The same turns and mirrors carry the whole set onto itself and the rows of a family onto each other. Which other rows belong to the same family as each row named below? List them in the order they appear above.
These 20 rows form 4 families of 5 rows each.
Giler: [-0.24 -1.96 +2.14 -0.85 -1.37 +0.17 -1.17 -1.11 -1.74 +1.03 -0.65 -0.45 -5.05 +1.25 +1.41 +1.83 +0.83 -0.12 +0.07]
dufor: [+2.94 +2.03 +0.27 +3.62 +0.10 +1.14 -1.19 -0.54 +0.06 +0.86 -1.14 +0.20 +0.47 -0.79 +0.52 -0.28 -1.35 -3.01 -2.04]
magip: [-3.00 +3.45 +1.69 +4.74 +1.13 -0.48 -1.01 -0.24 +1.69 +0.63 -0.15 +0.75 -0.68 -1.17 +0.52 +0.61 -1.30 +2.23 +0.23]
dun: [-0.15 -2.86 +2.50 -2.64 +0.55 +0.17 -1.79 +0.91 +1.14 +1.26 -0.11 -0.06 -1.55 +2.90 -0.08 +1.98 +0.35 -0.60 -0.55]
gazar: [-1.06 +0.48 +0.60 -1.66 +1.59 +2.23 +0.13 -0.61 +0.64 -0.32 -2.86 +0.52 -1.34 +4.02 +0.27 -2.20 -2.99 -0.74 +1.40]
Sapu: [+0.46 +4.13 -0.47 +3.47 -1.74 +0.60 +1.44 -0.04 +2.15 -0.97 -0.26 +2.62 -0.05 -1.18 +2.41 -1.05 -2.92 -0.11 -0.84]
vak: [-0.85 +1.66 +0.60 -1.13 -1.55 +1.12 +0.38 -0.14 -1.26 -3.90 -2.15 +1.82 -2.73 -3.63 +1.23 -0.02 -0.67 +2.72 +1.18]
rep: [+0.98 +2.12 -0.04 +2.68 -1.31 -0.27 -0.80 +2.42 +1.81 -0.65 +0.20 +0.46 +2.08 -2.86 +0.59 +3.27 -1.06 +2.02 -0.46]
dis: [+1.64 -0.44 +1.64 -0.43 +0.06 +2.09 -1.71 -0.80 -0.72 +1.57 -2.95 +0.45 -2.23 +1.05 +1.92 +0.37 -1.41 -4.01 -0.05]
vapek: [-3.21 -0.48 +0.89 -0.03 +0.38 -0.63 +1.36 +0.04 -0.85 -0.16 +0.39 -2.15 -0.69 +4.25 -0.66 -1.34 -1.80 +2.07 +2.22]
zol: [-1.49 -2.49 +4.30 -0.09 -2.20 -0.53 -0.31 -0.35 -0.17 +1.42 +0.02 -0.58 -2.28 +0.76 +2.64 -0.86 -1.40 -1.68 +1.68]
pekef: [-1.55 -1.35 -0.24 -3.62 +0.18 +0.10 +0.65 +1.93 +1.19 -2.65 +0.62 +0.12 -0.51 +3.59 -0.18 -0.41 -0.47 +1.67 +0.99]
les: [-0.84 +1.71 +1.70 +3.32 -1.36 -0.87 +1.77 -0.17 -0.51 +0.85 +0.06 +1.10 +0.35 -2.90 +2.33 +2.44 -1.71 +2.90 +1.27]
Lekog: [-1.21 -0.49 +1.41 -0.92 +2.14 +0.53 +1.10 -0.41 -1.50 -2.38 -0.75 -1.46 +1.50 +0.81 -2.29 -3.35 -1.28 +0.71 +1.71]
salid: [+1.68 +0.10 +1.46 +2.22 -1.72 +0.19 -3.04 -1.13 -0.08 -0.05 -0.29 -1.54 -2.15 -1.13 -2.23 -1.13 +1.04 -0.46 -3.33]
zib: [-0.51 +1.36 -1.41 -0.73 -1.97 -0.10 +1.21 +2.97 +1.29 -4.05 +0.75 +0.52 +0.99 -0.38 +1.00 +0.73 -1.27 +3.12 +0.69]
gasoz: [+1.41 +0.66 +1.07 +2.79 +1.87 -0.19 -1.10 -1.42 -1.60 +1.62 -0.49 -0.91 -0.11 -0.72 -2.66 +1.52 +1.22 +0.76 -2.15]
tagag: [+2.37 -0.73 +2.11 +0.86 +0.05 +0.27 -2.74 +0.88 +1.54 +1.94 -0.65 +0.10 +0.31 -0.83 -0.77 +3.72 +0.56 -0.15 -2.03]
pone: [+0.76 +0.61 -0.98 -0.66 -3.18 +0.44 +2.04 -0.23 -1.91 -3.53 -0.77 -0.89 -0.71 -1.30 -1.25 -1.16 -0.97 +3.92 +0.09]
Ris: [+0.10 +2.56 -1.46 -1.15 -1.44 +1.79 +1.36 -0.43 +1.29 -3.42 -1.74 +1.87 -1.90 +0.98 +0.39 -2.96 -2.62 +1.62 -0.40]

The rest of the family of Lekog: magip, vak, zol, salid
The rest of the family of dufor: gazar, Sapu, dis, Ris
The rest of the family of dun: rep, pekef, zib, tagag

